In the rows, zero is written as 128.
which system made each run:
Ger, run 1 (11 x 20):
[[167 106 165 129 209 117 143  53 138 123 154  62 153 138 114  95 137  48
   74 140]
 [139 109 161 127 107 117 111  80 148  74 199 132 157 170  70 186 177  92
  165 177]
 [ 89 100 120 163  73 115 113 143 148  56 141 204 139 123 142 118 183 184
  165 125]
 [168 110 116 176 139 110 140 113 127  99  54 157 140  79 183  68 131 172
  109 104]
 [185 146 153 165 162 162 161  71 144 130  84 114 158 128 118 124  82  81
   97 141]
 [ 85 144 141 136 147 191 149 101 141  94 172 118 160 147 106 168 118  98
  124 189]
 [ 62  62 125 125 137 126 126 135 127  85 160 136 128 131 164 119 166 130
  149 160]
 [157  83 133 149 149  72  99 111 127 114 111 159 118 122 150  76 171 112
  127 117]
 [195 170 129 167 124 109 140  80 152 117 118 155 134 120 101 127 148 111
  129 131]
 [123 158 121 151  92 174 175 105 153  83 140 128 157 122 119 145 117 136
  129 131]
 [ 81  95 145 134 123 156 138 120 118  91 120 112 162 115 162 111 115 154
   99 142]]
Ger, run 2 (11 x 20):
[[161 109 160 129 116 132 110 133  91 138 123 157 131 134 103 134  82  97
  139 158]
 [ 81 153 109 147 127 158 118 120 139 156 131 167 107 117 100 130 139 133
  143 161]
 [112 119  78 114 150 134 149 130 142 127 134 105 124 114 160 107 156 130
  144 102]
 [162 123 134 109 112 102 116 121 111 116 126 104 137 149 148 118 127  89
  103 103]
 [131 155 166 139 105 105 122 116 134 129 130 135 120 142  94 157 134 141
  108 148]
 [116 118 126 132 133 145 154 148 148 119 142 139 128 116 105 134 128 178
  154 118]
 [143  99 112 113 130 144 113 142 101 120 113 136 154 114 150 103 105 126
  135 116]
 [125 140 135 134 131 128 104 109 122 156  97 133 122 135 137 136 122 105
  113 153]
 [113 149 119 134 152 132 146 130 161 136 147 121 113 140 114 146 144 125
  130 132]
 [133 112 115 108 123 120 144 147 115 102 157 117 133 124 140 122 132 122
  138 116]
 [133 116 143 131  92 107 109 119 106 127 116 137 122 125 128 114 122 126
  118 129]]
Bup, run 3 (11 x 20):
[[ 95 132 141 170  92 136 144 118 112 159  95 164  84 104 115  98 100 132
  122 145]
 [168 138 128 167 128  95 166 122 181 111 104 142 112 133 131 131 153 146
  135  93]
 [159  96 123 108 119  98 128 109 109  83 165 102 153 107 133 107 160 126
  138 121]
 [116 114 140 134 103 159 112  96  89 130 132 145 139  95 100 121 105 132
  144 177]
 [160 132 139 161 129 140 135 138 147 134  84 168 128 140 123 137  93 132
  138 122]
 [166 113 124 130 145  83 133 140 121 102 118 129 128 134 169 107 143 106
  118 108]
 [103 102 135 130 121 105 127 116  96 127 151 134 105 100 125 110 146 128
  133 168]
 [124 138 123 156 100 148 147 122 141 131 131 164 115 118  94 134 121 139
  160 134]
 [177 125 111 131 118 126 153 120 142 109 111 116 142 130 147 124 121 120
  138  90]
 [144 100 149 120 133 110 118 107  96 123 132 110 139 103 127 100 126 133
  111 138]
 [120 134 155 152 118 128 112 122 120 127 126 165 124 127  97 134 126 140
  125 161]]
rivud, run 4 (11 x 20):
[[123 157 149 163   4 106 178  57 128 120 110 102  91 103 104 174 124 156
  145 161]
 [223  99 174 160 142 121 148  46 130 121 100 111 146 115  87 164 103 100
  161 184]
 [140  88  90  98 108  99 124  57 129 103 142  58 134 117 166 168 185 103
  176 158]
 [146 195 113 155  86 141 100  35 160 102 102 122 175 127 128 153 173 125
  104 150]
 [127 118 153 175 141 114 157  88 141  89  76 126 131 118 173 180 130 155
  129 209]
 [116 147 116 131 106 140 168  69 131 147 137  81 107  78  94 170 138 156
  162 182]
 [171 135 138 154 114 105 133  45 102 128 118 117 120 100 118 112 134  72
  117 173]
 [157 121 125 139  78  83 144  92 148 106 114 107 111 153 153 185 153 100
  160 147]
 [180 159 116 125 128 146 120  79 145 119 103 105 170 121 119 185 130 150
  147 154]
 [123 108 128 134 126 116 130  71 115 105 101  90 148  92 168 132 148 148
  115 171]
 [109 144 146 157  86 121 158  67 155 111 135 111 120 121 105 146 155 140
  126 152]]
kugu, run 5 (11 x 20):
[[ 82 148 119 123 160 154 157 185 106 170  99 122 107  65 129 132  86 243
  124 148]
 [131  98 120  97 153 113 214 156 116 139 184  51  99  95 113  84 113 132
  133  74]
 [110  57 142  77 101 116  70  92 114 162 145  72 137 156 118  92 140  81
  117  80]
 [126 142 113  94  61 145  73  98 133 168  81  96 143 151 131 200 119 147
  155 134]
 [179 168 102 102 105 142 138 194 114  98 126 145 159 117 140 164  98 187
  151 105]
 [ 95 134 118  98 135 153 131 162  88  79 187 126 169  94 131  79 131 155
   95 120]
 [ 54 109 155 111 152 181 129 112 141 163 153  92 137 141  85 118 108 135
  104 128]
 [134  86 114  99 166 134 123 136 141 193  94  90 107 132 127 154 104 138
  169 115]
 [169 155  80  82 112  92 118 148  98 149 128  93 115 118 159 126 134 109
  134  92]
 [112 152 146 103  64 104  95 144 107 115 146 126 140 140 117 126 142 158
   95 102]
 [ 81  96 135 123  86 164 135 138 133 103 130 124 148 127 128 155 114 178
  147 133]]
rivud, run 6 (11 x 20):
[[160 199  84 179 126 173 117 121 160  82  69 211 164 166 176 179 123  79
  137 166]
 [ 94 114 107 129 145 143 143 130 130 180  39  88 100  97 183 190  91 196
  154 180]
 [133 158 165 120 130  94 150  64 112 183 136  54  99  75  72  96 135 166
   75 128]
 [177 119 178 148 100  64 166 112  99  59 177 130 120 142 123 116 140  64
  105 143]
 [153 115  96 113  66 167 117 129 138  90 139 152 161 151 123 192 121 110
  210 137]
 [136 101 100 126 160 169  72  74 141 159  62 122 171 112 148 127 134 153
  142 140]
 [ 85 135 133 147 153  85 145  90 169 129 116  86 103 119 153 120 186 162
   90 133]
 [134 201 145 155 127 131 186 125 133  97 165 136 118 122  98 152 120 119
  103 165]
 [137 105 122 130  97 143 138 128  73 122 118 142 115 108 138 144  78  93
  163 181]
 [146  96 121 116  88 110  96  87 136 174  98 108 108 128 112 130 137 128
  161 108]
 [177 137 138 132 167  91 118 102 161 114 122 105 147 142 131 136 166 127
  109 112]]
nepus, run 7 (11 x 20):
[[ 83 151 111  73 156 150 133 129 122 170 199  70 121 109  82 117 146 136
  120 115]
 [111 196 132 123 120 157 158 170 147 149 154 129 118 170  95 138  88  98
   92  91]
 [150 121  95 111 123 134 159 166 111 173 105 124  84 141 146 139  76  73
  166 108]
 [155 134 109  92  84  77 133 146 114 154 114  80  96 113 148 134 134 157
  135  83]
 [168 179 115  97 134 126 131 152 124 138 145 112 140 107  97 176 127 189
  146 131]
 [102 128 101  96 120 193 144 139 142 121 152  95 162 135 118 158 103 143
  154 112]
 [136 115 126 112 146 160 134 150 139 154 119 112 144 137 113  92  92 132
  114  64]
 [121 129 125 101 164 113 120 145 126 192 140 106  92 133 102 123 123 116
  132 115]
 [117 169 109 109 106 107 143 160 138 141 162 120  97 150 119 147 141 116
  132 102]
 [152 166  90 122 108 142 159 159 111 130 123 134 117 113 138 139  96 124
  149 119]
 [129 118 119 109 110 136 152 120 116 145 108  84 125 104 136 143  98 157
  137 117]]
gana, run 8 (11 x 20):
[[173 102 143  75 150  99 183 123  96  86 152  11 158  87 156 182 121 188
  134 155]
 [ 77  84 211 132 151 167 128  85 172 129 170  95 167 144  34 147 135 183
  115 147]
 [119 106 151 141 203 168 105 168 134 189 134 200 101 161  67 131  85  82
  159 160]
 [ 97  84  69 100 107 127 111 167  87 162 149 148  82 118 158  55 125  58
  163  87]
 [113 204  77 114 100 123 151 146  93 130 140 113 117  57 149  80 142 176
   87 105]
 [151 170 120 111 133 102 195 146 162 111 151  68 120 125 122 205 142 183
  150 130]
 [141  90 177 124 126 174 170 110 149  98 161  91 173 159  78 160  82 108
  133 122]
 [132  90 167 122 146 142  85 102  82 179 134 142 123 115  70 108  89 101
  139 176]
 [ 96 115 101 101 123 115  69 157 129 195 131 154  96 133 107  95 153 138
  151  88]
 [124 165  75 104 152 144 143 199 118 112 142 142 137 115 166 109 124 143
  123  88]
 [111 124 113 120 131 123 192 125 116  91 152  76 124  95 159 145 131 148
  137 160]]
Bup, run 9 (11 x 20):
[[ 83 122  86  93 112 164  77 119 100 168 111 119 139  94 140 103 129 162
  136 120]
 [136 200 119 137 176 155 128 142 147 155 112 146 138 112 108 138 121 175
  104 136]
 [151 149 137 105 166 114 155 164 142  95 159 101 146 166 140 170 124 115
  113 125]
 [ 74  92 137  99 114 141 119 126 105 129 156  95 127 152 141 125 116  83
  115 140]
 [ 76 129 122 140 118 151 103 109 155 185  97 135 104 141 110 128 126 131
  128 126]
 [154 158  99 117 145 109 117 145 167 142 118 128 127 140 128 137 160 155
  136  85]
 [131 147 109  86 136 116 123 140 102 109 167  97 150 113 139 132 145 139
  118 130]
 [ 85 137 143 120 123 173 138 130 112 134 139 120 137 123 109 143  97 138
  113 164]
 [122 135 137 143 143 151 134 132 169 140 105 133 136 169 126 145 108 113
  118 106]
 [135 112 116 105 149 101 108 125 137 137 124 104 127 152 152 124 152 108
  119 103]
 [ 97 132 120 105 126 122  97 130 108 152 148 127 118 113 117 123 148 142
  130 148]]
kugu, run 10 (11 x 20):
[[115 135 175 126 101  95 117 134 104 121 136 130 113 144 112 177 124 143
  113 185]
 [126 104 117 138 104 144 152 154 121 115 154 168 112 119 110 145 111 128
  189 147]
 [133 131  94 142 132 159 126 114 129 126 134 160 140  99 119  68 133 112
  136 100]
 [124 147 137 141 157 134 118  88 162 139 113 109 147 128 120 118 152 151
   91 116]
 [135 115 141 122 157 107 144 138 154 123 114 100 123 162 147 172 130 129
  128 139]
 [139 120 122 121 118 111 124 156  91 125 131 144 113 136 153 132 109  87
  134 146]
 [119 149 134 138  93 121 111 119 106 140 132 155 114 109 101 109 130 135
  121 140]
 [122 119 127 144 119 134 146 116 163 121 134 133 128 117 102 131 145 167
  147 117]
 [139 108 112 132 148 143 144 121 149 105 127 120 150 137 151 118 132 109
  132 109]
 [133 138 138 124 147 132 104 115 117 134 112 123 142 139 138 122 118 102
   96 142]
 [130 144 143 127 135 108 124 132 123 144 125 130 111 127 112 156 125 147
  128 159]]
tos, run 11 (11 x 20):
[[132 157 104 146  72 186 172 110 157 118 119 131 140 149 124 131  92  80
  140  91]
 [204 112 131 142 113  99 112  90 124 144  65 122 131 114 140 114 118 127
  134 101]
 [142  92 149 112 183  74 106 144 145 115 128 111 136 143 146 138 167 159
  126 128]
 [ 57 132 123 132 131 146 113 145 133  94 151 160 140 146 150 128 152 128
  114 156]
 [ 99 135 104 147 110 173 148 126 111 150 108 153 109  98 128 115  90 125
  148 151]
 [168 134 127 135 145 116 151 124 135 165 127 124 101 107  91 101 119 127
  136  98]
 [165 135 143 119 145 103 125 112 136 100 162 115 146 150 116 134 151  94
  117 130]
 [107 117 131 134  92 129 127 110 140  98 114 120 137 147 155 168 138 125
  135 147]
 [125 118 128 140 107 131 117 149 127 133  91 161 125 117 130 129 118 174
  142 121]
 [141 106 120 122 164 132 133 154 117 128 142 139 135 109 126  87 126 133
  132 109]
 [105 126 122 131 147 140 135  96 137 126 147 110 132 128 125 107 143  99
  111 133]]
tos, run 12 (11 x 20):
[[131 181 108 110  65 123 163 138 118 144 177 105 105 116  96  69 126 104
   95  44]
 [193 123 172 108 114 126 111  63  83 112 133  80 181 111  98 142 100 105
  108 163]
 [116 101 154  98 125 117 122 144 182 133 106  75 142 192 139 203 127 163
  129  93]
 [117 147 111 114 107 139  46 177 108 121 105 192 159 153 158 111 130 132
  106 111]
 [101  93  84  95 154 147 133 140  78 147 122  97 119  78 175 103 109 134
  147 147]
 [ 87 170 134 120 147 131 127 107 143 182 149  99 108 109  77 106 148 153
   95 121]
 [164 181 143 121 151 141 138 140 111 126 150 130 140 152 102 169  92  82
  112 162]
 [134 125 120 109  61 104 146 130 127 129 122  92 107 158 155 153 114  93
  136  93]
 [154 116 141 109  91 106  69 117  99 131 112 137 149 114 112 129 138 169
  130 124]
 [119 100 122  94 170 148 127 163 130 113 146 105 166 124 137 143 124 171
  136 124]
 [ 77 157 110 127 128 167 118 127 137 134 127 128 143 137 140  96 126 118
   88 105]]
Kap, run 13 (11 x 20):
[[159 110 159 174 203  74 138  66 155 178  88 122  66 141 121 162 147  71
  144 202]
 [139 132  97 104  80  43 141 134 165 102 187 104  84 158 131 165 217 114
  175  98]
 [136 217  96 113  64 114 149 164  67  88 154 138 133  68 149 112 125 171
   96 135]
 [105 109 129 137 131 209 179 125 139 125  98 106 161  80 111 131  70 210
  139 126]
 [179  97 161 121 137 169  97 118 159 150  96 133 172 186  92 131  79  90
  128  69]
 [123  93 136  94 149 104  38  96  94 143 124 119 144 152 149 138 156  77
  122 176]
 [ 43 127 120 138 140  93 116 168 143 138 137 165  76 143 160 130 176 136
  123 149]
 [145 166 105 176 118 121 208 138 131 106 139 165  82 101 130 118 117  95
  146 147]
 [161 119 114 106 120 142 173  96 130 120 176  76 143  88  84 105 133 140
  153  94]
 [158 166 160 102 137 130  91 136 129 136 124 112 175 135  95 137 122 182
   83 100]
 [139 101 146 129 145 128  98 136 125 123  67 135 152 143 172 174 106 157
  132 162]]
nepus, run 14 (11 x 20):
[[177  75 152  82 137 110 137 141 151 119 135  56 162 156 120 153 118 163
  141  62]
 [150 143 102  66 166 152  62 154 108 155 176 131 165 130  81 118 139 131
  142 105]
 [ 42 163 100 109 111 169 111 159 148 177 142 140 110 148 110 126 125 139
  121 103]
 [133 136 113 157 145 129 201 167 165 154 115 142  75 133 123 116 102 122
  144  84]
 [167 132 103 103 131  94 179 127  97 144 150  72  91  94 136 116 119  94
  143 123]
 [152 184 139  94  79 111 122 132  99 129 135  86 144 131 118 165 109 141
   93 126]
 [141 133 124 107 121 162 113 155 134 140 107 131 150 155 124 194  89 147
  162 134]
 [124  80  94  99 127 148 120 146 150 138 121 114 143 131 140 118 131 152
  163  70]
 [126 143 114 112 166 129 120 141 133 162 147 122 126 102  96  88 147 163
  118  91]
 [ 88 164 124 120 148 146 157 137 138 153 165 112 105 136  98 143 123 112
  117 141]
 [138 141 124 130 103 134 172 156 130 124 133 123 110 153 136 134  95  83
  125  99]]
gana, run 15 (11 x 20):
[[110  93 127 116 116 130 152 102 175 120 126  70 133 154 137 171 145 142
  155 111]
 [130 133 175 145 161 164 130 120 126 127 125 134 157 142 102 113  85 109
   82 138]
 [124  96 134 119 139  86  99 131 105 156 136 148  89 134 123 132 145 101
  153 160]
 [102 141 105 128  89 142 110 150 136 124 135 162 130 131 128  91 141 135
  122  78]
 [162 158  97 129 147 125 151 147 113 115 111 131 129 101 158 140 115 147
  135 146]
 [120 104 132 123 113 120 154  92 151 111 135  77 133 130 133 141 146 137
  136 117]
 [135 149 165 142 150 151 123 113 135 135 128 134 147 139  90 132 109 126
   96 143]
 [133 100 129 116 134 104 100 142 117 149 126 142 106 149 125 140 129 100
  152 144]
 [113 122 114 122  99 139 109 141 117 123 128 149 140 121 135  90 126 131
  120  96]
 [142 152 106 131 146 116 140 139 121 127 115 128 124  97 148 132 135 157
  131 146]
 [119 123 123 129 127 128 155 111 161 112 138  98 132 141 129 144 143 132
  137 115]]
Kap, run 16 (11 x 20):
[[115 126 186 119 155 155 123 192 121  81 207 177 171 150  57 120 112 151
  107 123]
 [197  71 156 150 205 100 111 142  95 125  93 167 138  85 130  88 114 152
  132 153]
 [143 103 104 130 139  78 110 100 169 192  71 101  79 128 143 121 167 146
  155  87]
 [126 216  85 119  69 118 120 111 141 134 122 118 112 151 146 184 153 101
  130 139]
 [ 87 134 102 100  99 177 160 153 105  72 172 112 159 117 153 149 111 133
  142 151]
 [120 103 161 129 149 166 151 172 108 132 141 147 141 122  99  75  68 134
  102  97]
 [163  96 163 144 173 123 100  90 131 169 104 137 126 121  82 122 117 124
  133 151]
 [137 120 113 119 139  84  86 118 165 137 124 133 121 160 135 155 190 129
  156 124]
 [124 174  84 121 108 102 132 153 108 110 127 140 109 122 181 133 146 116
  119 137]
 [ 94 132 113 129 112 157 186 137 120 129 139 104 115  96 132 123  95 143
  134 135]
 [147 127 156 126 124 163 143 125 139 135 144 129 147 138  71 125  91 124
  129 103]]

runs to name:
run 17 (2 x 20):
[[ 50 119 144 104  90 183  59 130 134 115 191 154 176 193  87  97 138  73
   94  94]
 [ 83 109 142 145 187 132  50 182 150 135 119 234 127 182 130 145 151 124
  140 165]]
	rivud
run 18 (2 x 20):
[[121 173  98 144  96 149 106  63 215 165 110 138 122 144  73 201 184 164
  182 136]
 [202 119  85  62 133 148 103 174 129 111 140 102 195 131 135 142 124 168
  163  42]]
	Bup
run 19 (2 x 20):
[[ 86 139 133 111 171 171 140 159 133 145 131 110 150 104 115 110 107 196
   97 111]
 [150  71 122  85 168 134 109 141 100 152 114  87 139 130 147 152  97 113
  157 140]]
	Ger
run 20 (2 x 20):
[[217  96 153  79 106  41 128 186 117 130 137  86 111 172 131 177 117 122
  154  70]
 [100  94 127  77  68 106  50 130 105  67 170 121 187 148 150 119 187 151
  117 106]]
	tos
run 21 (2 x 20):
[[ 69  64  97 167 172 182 181 142 185 160 115 165  78 127 114 142 113 130
  220 149]
 [165 183  77 175 139 126 133 112 166 144 143 205  94 110  87  66 175  90
  152  86]]
	tos
run 22 (2 x 20):
[[190 151 138 171 210 116 138  43 145  95 159 137 153 102  99  87 179  64
  100 172]
 [113 128 152 181 129  98 199  91 196  92 106 106  97 171 159 209 147 105
  139 185]]
	tos
run 23 (2 x 20):
[[169 122 105  83 158 128  93 125 112 135 115  97 157 146 159 153 125  94
  132 128]
 [ 96 122 143 101 149 122  99 168  84 171 131 133 106 123 122 117 103 136
  111 147]]
	Bup
run 24 (2 x 20):
[[115 103 125 167  69 127 135 139 115 139  68 175  95 125 160  82  95 109
  127  97]
 [149 100 155 124 156 122 156 149 179 173 112 102 108 168  91 162 103 142
  149  83]]
	rivud
run 25 (2 x 20):
[[ 60  67 148 121 107  79 122 160 140  98 181 128 106 164 150  38 180  99
   84  47]
 [120 178 132 144 144 179 126 201 188 107 170 212 152 202  76 155 119 110
  133  89]]
	rivud
run 26 (2 x 20):
[[171 121 149 138 113 119 138  93 156 146 119 118 122 141  77 166 125 129
  159 122]
 [113 154 113 123 115 177 121 152 137 100 151 165 168 132 111 135 121 148
  135 116]]
	Ger
run 27 (2 x 20):
[[218 155 191 143 121  27 114 152 130 139 129 158  85 194  95 144 130  60
   95 107]
 [174 110 123 101  41 104  48 143  76  53 165 187 184 138 128 117 154 110
  154 118]]
	gana
run 28 (2 x 20):
[[143  89 113 103 145 108 108 149  77 112 121 130 138  91 163 148 126 159
  166 181]
 [121 134 104 139  80 133 121  83 143 142 120 122 124  88 107  87 161 169
  135  87]]
	rivud
run 29 (2 x 20):
[[ 93 187 158 159  27 102  87 118 143 134 137 199 107 124  57 127 176 194
  115 120]
 [204  95 125 118 157 171 173 176  85  72 154 150 175  96 117 140  63 136
  181 148]]
	tos
run 30 (2 x 20):
[[228  73 100 134  63  54 135 129 110  58 120 153 122 116 174 155 158 110
  218 129]
 [105  70 132 142 102 100 125 105 161  58 141 132 163  87 134 101 208 242
  151 101]]
	tos
run 31 (2 x 20):
[[201 149 122 160 163  71 168  64 185  78 164 103 129 151 130 116 203  54
  113 108]
 [119 117 171 162 131  88  64 110 156  95 107 184 140 212 154 153 169  64
   96 163]]
	kugu
run 32 (2 x 20):
[[190 155 105 132  57 140 202 156 130  82 125 122 132 153 157 181  75  88
  162  98]
 [158 106 152 125 127 133  67 139  66  78 139 193 191  98 120  61 126 143
   98 132]]
	kugu
run 33 (2 x 20):
[[ 91  98 118 141 146  73 121 130 163 159  51  99  86 160 223  82 152 113
   74  68]
 [ 90 176 142 169  54 100 171  65 132 139 107 107  67 144 140 163 124  65
  104 180]]
	Kap
run 34 (2 x 20):
[[106 108 127 165 186 135 130  99 197 122 149 163 120 149  93 139 181 121
  165 150]
 [163 122  81 134 135 123 143 140 126  53 162 162 156 116 172 106 166 105
  164 116]]
	Ger
run 35 (2 x 20):
[[118  83 206 147  68 121 155 105 154  79 141 101 160 160 104  81 120 143
   65  50]
 [122  36 154 122 130 167 104  59 124 106  91  95 182 127 146 167 112 135
  160 188]]
	kugu
